Rows swapped in pairs by one turn or mirror: which row each one swaps with
The rows were stretched afterwards, more along some directions than others.
gepa: [ 0.18  0.80  1.82  0.10 -0.08  1.71 -0.51  0.25 -0.53  0.26  0.26  2.20
  1.56  0.84  1.35  1.50]
losod: [-2.83 -0.48 -1.22 -1.17  1.03  1.67 -0.02 -0.52  0.65  0.21  0.74  0.68
  0.25 -2.04  0.00 -2.70]
zupi: [-0.18 -0.20  0.00 -2.07  1.01 -0.70  0.76 -2.68 -0.37  0.32  0.37  0.16
 -0.65  0.20 -0.15  0.38]
tuke: [ 0.75  1.22  1.27 -0.18 -0.58  1.34 -0.97 -1.92 -1.83 -0.18 -0.54  0.37
  0.70  0.37 -0.05  1.26]
Vem: [-2.01 -0.44  0.08 -0.46 -0.53  0.33 -0.80 -0.29  0.47  1.92 -1.58  0.38
 -0.16 -0.51  2.36  0.38]
Duzil: [-2.88  0.25 -0.13  0.68  0.05  2.30 -0.44  0.61  1.38  0.30 -1.63  0.99
 -0.21 -0.56  0.60  0.13]
Zup: [ 0.51  0.50  1.22  0.97  0.17 -0.54  0.24  0.58  0.21 -0.49 -0.93  0.10
 -0.02 -0.04  0.25  0.15]
Fipad: [ 0.86 -0.02  0.90 -0.31  1.02  0.82  0.63 -1.00 -1.36 -0.14  2.47  0.45
  0.53  0.11 -1.06  0.23]
Nakit: [ 1.68  0.56  0.78  0.78 -1.03  0.15  0.17  2.12 -0.17  0.57 -0.81  1.15
  0.86  1.93 -0.59  2.68]
rilo: [-1.39 -0.32  0.64  0.42  1.49  2.64 -0.34 -0.86 -1.55 -0.34  0.56 -0.31
  0.06 -1.15  0.30 -1.07]
rulun: [ 0.39  0.26  1.75  0.68 -0.08  1.12 -0.35  0.92 -0.28 -0.65  0.61  1.72
  1.15  0.51 -0.01  1.32]
Sorir: [-0.84  1.23 -0.22  1.01 -1.54  1.32 -0.76 -0.06  0.32 -1.53 -0.63  0.01
  0.83  0.13 -1.52 -0.51]
guv: [-2.98 -0.40 -0.15 -0.16  0.40  1.12 -0.57 -0.23  1.05  1.12 -0.71  0.69
 -0.60 -0.37  1.19 -0.34]
vitaf: [-2.32  0.59 -1.52  0.25  0.36  2.60 -0.56  1.92  2.49  0.42 -1.75  1.29
  0.51 -0.59  0.29 -0.13]
gudi: [ 0.45 -0.18  1.08 -1.56  1.05  0.35 -0.10 -2.29 -1.42 -0.08  2.41  0.15
  0.53 -0.29  0.31 -0.45]
bopi: [-2.16 -0.83 -1.80 -0.56  1.14  0.57  0.20 -1.00 -0.05  1.39  0.14 -0.35
 -0.53 -0.87  0.94 -0.86]
tinuv: [-0.78  1.04  0.01 -1.07 -0.32  2.25  0.24 -0.81  0.03  0.64 -2.64  0.27
 -0.03 -0.37 -0.34  0.18]
kotu: [-0.97  1.11 -1.41  1.10  0.50  2.24 -0.36  1.05  0.44 -0.77  0.80  1.79
  1.17 -0.57  0.10  0.02]
zifaf: [ 1.21  0.25 -0.74  0.45  0.46  0.37  0.72  0.07 -0.30 -0.63  1.93 -0.13
  0.52  1.11 -2.22  0.51]
sul: [-1.88 -1.26 -0.28 -0.11  1.05  1.12 -0.57 -0.09  0.25  0.22  2.73  1.96
  1.30 -0.92  1.41 -0.17]
vanup: [ 0.36 -0.12  1.28  0.35  0.05  0.96 -0.38  0.80 -0.71  0.20  1.34  1.93
  1.18  1.17  0.39  1.78]
Bemu: [-1.41  0.06  1.32 -0.63  1.17  1.32  0.16 -0.78 -0.69  1.30 -0.61  1.18
 -1.03 -1.08  1.64 -1.23]
betu: [-1.62 -0.58  0.01 -0.42  1.17  1.40 -1.25 -1.12 -0.60 -0.27  2.22  1.14
  1.05 -0.92  1.07 -0.27]
noral: [-1.12  1.81  1.95 -1.62  0.19  4.28 -0.64  0.70 -0.08  1.34 -1.82  2.60
  1.34 -0.42  0.93  0.33]
ladu: [-1.56 -1.13 -1.53 -0.22  0.81  1.18 -0.73 -0.92 -0.51  2.11  0.89 -0.28
  0.18 -0.76  1.20  0.31]
bek: [-2.72 -0.40 -1.02 -1.36  0.76  0.90 -0.84  0.99  1.77  2.26 -2.49  1.63
  0.16 -1.29  2.74  0.30]
zop: [ 0.89  0.48 -0.42 -0.46 -0.18  0.58  0.91  0.49 -0.44  0.97 -2.38 -0.37
 -0.56  1.33 -1.39  1.62]
femo: [ 0.94  1.28  1.70 -0.09  0.52  1.86  0.35 -0.06 -1.15 -0.79 -0.62  1.03
  1.23 -0.10 -0.93 -0.38]
fofab: [-2.41 -1.13 -0.65  0.39  0.82  0.40 -0.20 -0.97  0.86  0.82  1.68 -0.65
 -0.81 -0.40  0.61 -0.05]
kofe: [-1.38 -0.48  1.05 -2.02  1.84  0.90  0.14 -2.32 -0.59  1.59  2.51  0.88
 -0.07 -0.94  1.23 -0.86]
tedod: [-0.83 -0.82 -0.29 -0.54  0.10 -1.39 -0.71 -0.65  0.01  0.70  1.11 -1.29
 -1.11 -2.07  1.09 -1.69]
salup: [-2.95 -0.43 -1.28 -0.74  1.18  2.08 -0.30 -1.69  0.50  0.57  0.02 -0.05
 -0.38 -1.92  0.30 -1.97]
salum: [ 0.25  0.27  0.61  0.01 -0.37  0.68  0.00  2.35  0.06  0.73  0.22  0.90
  1.20  0.14 -0.41  1.38]
Neven: [ 0.47 -0.19  1.05 -0.84  1.17  0.01  0.19 -1.80 -1.45 -0.20  2.74  0.11
  0.24 -0.34  0.16  0.00]
lal: [ 0.20  0.66 -0.07  0.53 -0.55  0.78  0.68  2.04  0.20 -0.04 -0.18  1.49
  1.27  0.77 -2.28  0.77]
vosur: [ 0.41  0.88  1.91  0.38  0.00  2.19 -0.50  1.37 -0.83  1.18 -0.51  0.28
  0.67  0.84  0.57  2.94]
Vugi: [-2.76 -0.97 -1.84 -0.37  1.22  0.94 -0.49 -1.33  0.31  0.90  0.20 -0.46
 -0.72 -1.82  1.45 -1.36]
lunid: [-0.84 -0.38 -0.01 -1.91  1.62  1.88 -0.10 -0.29 -0.29  1.45  0.91  1.89
  1.21 -0.82  1.29  0.01]
keta: [-2.81  1.10  0.67 -0.32 -0.07  3.15 -0.80  0.75  1.23  0.09 -2.10  2.03
  0.84 -0.90  0.83 -0.98]
ribar: [-1.74  1.26  0.62 -0.10 -0.90  3.72 -0.97  0.22  0.32 -0.37 -2.28  1.72
  1.34 -1.13  1.28  0.79]
dafo: [ 0.17  0.31  0.20  0.66 -0.04  0.62  0.69  2.01  0.67 -0.85  0.79  2.65
  0.79  0.38 -0.44 -0.87]
Mes: [-1.82 -1.53 -0.68 -0.27  1.40 -0.65  0.32 -0.57  0.22  1.90  1.46 -0.58
 -1.83 -0.19  1.14  0.25]
piraf: [-0.52  1.55  1.89 -1.28  0.98  3.14  0.03 -0.55 -0.89 -1.05 -1.07  1.58
  1.20 -0.48 -0.92 -1.18]
zupe: [ 0.74  0.53 -0.33 -0.06 -0.53  0.06 -0.07  1.78  0.01  2.50 -2.55  0.27
  0.25  1.10  0.02  2.02]
tomuv: [-1.31 -0.30 -0.60 -0.88  0.90  0.82  0.05 -1.07 -0.23  2.13 -0.31 -1.48
 -0.69 -0.28  0.15  0.48]
tivib: [-1.41  1.05  0.21  0.36  0.19  3.86 -0.27  1.16  1.46 -0.77 -0.87  1.49
  0.50 -0.23 -1.48 -0.97]

tuke swaps with Bemu
zupe swaps with noral
piraf swaps with zop
Nakit swaps with keta
Vem swaps with gepa
kotu swaps with tedod
vanup swaps with guv
tinuv swaps with femo

Rows swapped in pairs by one turn or mirror: which row each one swaps with
The rows were stretched afterwards, more along some directions than others.
Nefat: [-0.37 -0.06  0.11  1.50  0.52  0.67  0.37 -0.10  0.95 -1.83 -0.41  0.21
 -1.71 -2.34 -0.51  0.50  1.76  0.04  1.59 -0.56  0.09 -1.04]
Buda: [ 1.47 -0.18 -0.44 -0.30  1.06  0.24 -1.01  0.28  0.59  1.02  1.46  0.41
 -0.06 -1.99  0.80 -0.13  0.95  0.42 -0.10  0.49  0.11 -1.11]
ret: [ 0.68  1.39 -0.93  0.07 -0.74 -0.80  0.00 -0.74  0.25  0.47  0.76 -0.56
 -0.56 -0.87  1.16  0.79  0.44 -1.20  0.27 -2.05 -0.81  0.15]
kebe: [ 1.05  1.37 -0.45  1.60 -0.22  0.56  0.50  0.77 -0.73 -0.76 -0.54 -0.67
  1.25 -0.91  0.56 -0.55  2.74  0.94 -0.05 -2.21  0.04 -0.48]
gup: [-0.06 -0.29  0.64  0.01  0.70  0.07  0.48 -0.43  0.92 -0.40 -0.65 -0.60
  1.30  0.90 -1.71 -0.06 -0.03  0.63  1.88 -0.76  0.96 -0.43]
Suno: [ 0.96  1.44 -0.98 -0.45  0.10 -0.42 -0.52  0.04  0.73  1.73  3.72  0.02
 -0.07  1.06  1.21  0.59  1.03  0.89  0.36 -0.85 -1.34 -0.35]
ranar: [-1.10 -0.37  0.92  0.11 -0.54 -0.47 -0.13 -0.63 -0.42 -0.60  0.32 -0.98
  0.33  0.30 -1.27  0.84  0.64  0.78  0.72 -1.68 -1.57  0.16]
Zelod: [ 0.65  2.33 -0.24  0.56  0.02 -0.10  0.64  0.65 -0.71 -0.15  0.58  0.04
  0.25 -1.30  1.48 -0.68  1.65  1.09 -0.35 -1.55  0.18 -0.35]
lod: [-0.09  0.99  0.82  0.44  1.26  0.12 -2.09  0.54  2.24  0.40  0.79  0.77
  2.65 -2.06  1.87 -1.05  0.71  0.56  2.08  0.53  2.01 -2.67]
Porid: [-0.39  0.26 -0.04  0.48 -0.76  0.25 -0.81 -0.87  0.08 -0.65 -0.93 -0.08
 -0.47 -0.39 -1.04  0.46  0.58 -1.14  1.71 -0.98  1.13  0.23]
demu: [ 1.13  2.02 -1.05  0.27  1.44 -0.79 -0.01  0.51  3.18  0.55  2.48 -0.86
  1.25  0.19  1.05 -0.61  1.82  0.33  0.31 -0.66  0.85 -1.48]
Kilez: [-0.83  1.63  0.07 -0.68  0.01 -1.73  0.38  0.46  3.07 -0.41  1.72 -1.82
 -0.69  0.64  0.79  1.44  1.74  0.91  0.01 -2.74 -0.79  0.46]
tun: [-0.53 -0.96  1.32 -0.63  0.43  0.54 -1.46  0.68 -0.25  1.31 -0.04 -0.15
  2.90  1.08  0.07 -0.92 -1.04  0.57  0.39  1.06  0.92 -0.59]
Ragat: [ 1.13  1.67 -0.64 -0.46  0.58 -0.93  0.45  0.77  1.74 -0.56  2.04 -0.83
 -0.82 -2.01  1.43  0.62  2.21  1.29  0.39 -2.17 -1.82 -0.52]
zitev: [-0.18  1.93 -0.12 -1.35  0.22 -1.92 -0.11  0.28  1.93  1.28  2.59 -1.08
  0.40  1.58  0.97 -0.81  0.59  0.44  0.05 -1.56 -1.12 -0.78]
rebu: [-0.17  1.37 -0.27  1.25 -0.16 -0.08  1.71 -0.02 -0.14 -0.98 -0.94 -0.49
 -0.97 -1.34 -0.72 -0.45  1.75  0.40  0.25 -1.45 -0.14 -0.28]
Mopav: [-0.23  1.24  1.12 -0.99  0.10 -0.30 -0.73 -0.53 -0.53  0.64  0.37 -0.22
  0.47 -0.18  0.10 -0.32  0.33  1.42 -0.41 -1.51  0.50  0.26]
fune: [ 0.38  0.56  0.78  0.14 -0.99 -0.13  0.47 -0.58 -0.17  0.25  0.48  0.41
 -1.13 -0.11  0.22  1.23  1.97  1.51  0.95 -1.49 -1.94 -0.41]
fadu: [ 1.03  0.12 -0.73  0.77  1.11 -0.22 -0.23  0.48  2.32 -0.78  2.52 -1.48
 -0.37 -0.51  0.49  1.87  1.79  0.68  0.40 -2.20 -1.41 -0.30]
zefas: [ 0.29  0.94 -0.04 -0.22 -0.09 -1.20 -1.12 -0.08  2.68 -0.40  2.29 -1.50
  0.11  0.60  1.64  2.43  2.64  0.77  0.01 -3.06 -0.48 -0.31]
palan: [ 0.99 -0.51  0.36  0.23  0.08 -0.04 -1.06 -1.16 -0.08  0.23  1.58  0.50
 -2.34 -0.12 -0.49  1.45  1.20  0.56  0.72 -1.42 -1.77 -0.07]
nuse: [-0.40  0.83 -0.84  0.18  0.48  0.20 -0.68 -0.44 -0.11  0.97  0.53  0.31
 -0.02 -0.80 -0.32 -0.34 -1.40 -1.02  1.07 -0.75  0.78 -0.06]
nepek: [ 0.76  1.22 -0.64 -0.12 -1.11 -0.43 -0.01  1.43  1.09 -0.95  0.26 -1.15
 -0.35 -1.17  1.17  1.28  2.05  0.08  0.72 -2.55 -1.85  0.47]
Bil: [-0.33  0.01  1.13  0.30  0.90 -0.58 -1.38 -1.28  2.77 -1.19  0.29 -0.50
  0.25 -0.80 -0.33  0.05  0.77  0.16  1.82 -0.15  1.38 -1.54]
bavu: [ 0.90 -0.25 -0.91  0.29  0.14  0.00 -0.94  0.73  0.67 -1.05  0.60 -2.02
  0.32  0.50 -0.37  1.42  1.11 -0.43 -0.59 -1.94 -0.56 -0.02]
Bemib: [-1.23 -0.81  1.37 -0.04 -0.80 -0.43  0.00 -0.63  0.65  0.42 -1.83 -0.24
 -0.74  0.26 -0.82  0.96  1.32  0.51  0.12 -0.91  0.91  0.38]
ker: [-0.47  0.35 -0.40 -0.81  0.07  0.08 -0.70  0.55 -0.18  0.07 -0.82 -0.35
  1.30 -0.45 -0.52 -1.47 -0.53 -0.35  0.96  0.35  0.87 -0.33]
Mufed: [-0.09  1.03 -0.34  0.06  0.82  0.67  0.11 -0.36 -1.08  0.39  0.62  0.04
  0.46 -0.10 -1.27 -2.04 -0.26  0.44  0.57  1.09  0.27 -0.16]
fon: [ 0.56  0.47  0.33  0.35  1.87  0.87 -0.73  1.03  0.42 -1.00  1.61 -0.14
  2.03 -1.57 -0.16 -1.46 -0.37  1.03  1.37  0.97  0.54 -2.16]
Mupaz: [-1.82  1.65 -0.04  0.74  0.53 -1.23 -1.32 -0.21  1.88  0.00  1.13 -0.21
 -0.55 -0.45  0.24 -0.88 -0.59 -0.88  1.36  0.21  0.94 -0.24]
Tuzes: [ 0.96  1.12 -1.66 -0.13  0.77  0.77  0.23  0.53  0.90  0.86  0.89 -0.65
  0.72  0.55  0.12 -0.72  0.43  0.28  0.64 -0.26  0.92 -0.14]
zim: [ 1.64  1.74 -1.06  1.03  1.16 -0.05 -0.72  0.66  1.98 -0.16  2.68 -1.37
  1.74  0.53  1.25  0.14  2.09  0.30 -0.54 -1.88  0.34 -0.91]
did: [ 0.28 -1.72  1.43  0.58  0.63  0.81 -0.97 -0.37 -1.14  0.05 -0.61  0.91
  0.82 -1.72 -0.35 -0.33  0.05  0.49  1.38  0.64 -0.03 -1.07]
zifod: [ 1.15  2.21 -0.90  0.62 -0.02 -0.85 -0.81 -0.07  2.91 -0.56  3.36 -1.80
 -0.50  0.05  1.87  1.43  2.13  0.67  0.71 -2.73 -0.54  0.22]
tad: [-0.02  2.25  0.36  0.06 -0.16 -0.94 -1.66  0.85  2.31  0.57  1.63 -0.61
  2.94 -0.72  3.54 -0.71  1.69  0.35  0.56 -0.44  1.14 -1.96]
tiku: [ 0.16  1.15  0.00  0.01  0.39 -0.74 -0.83  0.02  1.37  0.59 -0.73  0.57
  0.44 -1.32  0.51 -1.27  0.30 -0.21  1.98  0.33  0.32 -0.85]
Das: [-1.10  1.50  0.41 -0.37  1.05 -0.87 -1.01  1.16 -0.45 -0.41  1.56 -0.96
  2.28  0.11  0.28 -1.79  0.00  0.66 -0.19  0.40 -0.23 -0.57]
folik: [ 0.76  1.09 -0.93 -0.18 -0.05 -0.51 -0.15  0.65  2.32  0.29 -0.68 -1.23
  1.96  0.48  0.67 -0.38  1.10 -0.06  1.73 -1.23  1.21 -0.42]
zoz: [ 0.00 -0.14  1.53  0.02  0.63 -0.43 -1.17  0.42  0.94 -1.97  0.81 -0.42
  1.65 -1.72  0.45  0.52  1.14  0.69  1.16 -0.39 -0.41 -1.24]
nir: [ 1.38  1.32 -0.08  0.36  0.66  0.60 -2.25 -0.37  1.62 -0.04  1.63 -0.13
  1.77 -0.84  1.06 -0.73  1.08  0.16  1.63  0.29  2.00 -1.71]
Feg: [ 1.77  0.85 -0.72 -0.37 -0.24 -0.68 -0.03 -0.88  2.31  0.61  2.18 -1.01
 -1.34  1.19  0.53  1.75  2.19  1.35 -0.27 -2.09 -0.46  0.04]
fov: [ 0.10  0.62  1.91 -0.41  0.84 -1.44 -0.49 -1.01  1.74 -0.47 -0.22 -0.99
  1.69  1.05 -0.38 -0.04  1.48  1.36  0.94 -0.99 -0.01 -0.80]
tez: [ 2.32  0.48  0.01  0.80  0.26  0.68 -1.04  0.59  0.22 -0.89 -0.33 -1.44
  2.29 -0.73  1.18 -0.20  2.86  2.04  0.22 -1.38  0.46 -1.58]
sufug: [ 0.26  1.33 -0.69  1.36  0.79  0.15 -0.68  0.50  1.42 -2.11  1.42 -1.11
 -0.77 -2.64  0.54  0.00  0.26 -0.43  0.88 -0.73 -0.22 -1.30]
zom: [ 1.32  0.45  0.79 -1.20  0.58  0.00 -1.54  0.63  1.37  0.79  1.91 -1.22
  3.73  0.74  0.78 -0.39  0.79  1.91  0.43 -0.30 -0.97 -1.68]
Somor: [-0.51  0.38  1.16 -0.80  1.28 -1.57 -2.09 -0.05  2.85  0.40  2.22  0.60
  0.92 -1.00  1.32  0.56  1.91  0.40  1.06 -0.97  0.96 -1.29]
Gunek: [ 0.18  0.32  0.67 -0.49 -0.45  0.02 -1.53  0.62 -0.29  1.36  0.72  0.42
  1.04  1.03  0.91 -0.52  1.65  1.81  0.66 -0.34 -0.20 -0.49]
soso: [ 0.32  0.91  0.41 -1.13  0.09 -0.41 -0.66 -0.08  0.44  0.27  0.98 -1.75
  2.91  2.06  0.02  0.00 -0.31  0.99  0.09 -1.07  0.72  0.66]
lape: [ 0.84  1.90 -0.43  0.17  1.13 -1.40 -0.41  0.11  3.13  0.26  2.94 -0.27
  0.34  0.19  1.88  0.90  2.12  0.09  0.25 -1.84  0.71 -0.77]
vimab: [-1.58 -0.17  1.56  0.46  0.54 -0.55 -0.14 -0.96  1.79 -0.60 -0.75  0.23
  0.25  0.46 -1.48 -0.37  1.45  0.16  1.87  0.53  1.00 -0.71]
tased: [ 0.63  0.16 -0.59 -0.02 -0.99 -0.28  0.44  0.57  0.10 -0.48  0.22  0.09
 -1.95 -1.27  0.27  1.19  2.46  0.79  0.02 -1.58 -1.54 -0.10]
lusot: [ 0.66  0.60 -0.28  0.16 -0.21  0.79  0.51  1.98 -0.40 -0.36 -0.48 -1.44
  1.50 -0.52  0.57  0.07  1.49  1.81 -0.16 -1.64 -1.24  0.03]
gefe: [ 0.10  1.34  1.16 -0.08  0.04 -1.58  0.27 -0.34  1.34 -0.30  0.89 -0.07
 -0.41 -1.18  1.10 -0.73  2.43  1.43  1.25 -1.68 -1.44 -1.90]
Zinug: [ 1.88  1.43 -0.85 -0.61 -0.27  0.22 -0.58  0.89 -0.41 -0.05  1.39 -1.02
  0.69 -1.18  1.83  0.76  1.98  1.48 -0.62 -2.36 -1.49 -0.44]

Suno swaps with fune
palan swaps with Gunek
vimab swaps with Mufed
bavu swaps with tez
Tuzes swaps with Nefat
Mopav swaps with Somor
Zelod swaps with lape
Feg swaps with tased
Kilez swaps with Ragat
lusot swaps with fadu
folik swaps with sufug
fov swaps with Das

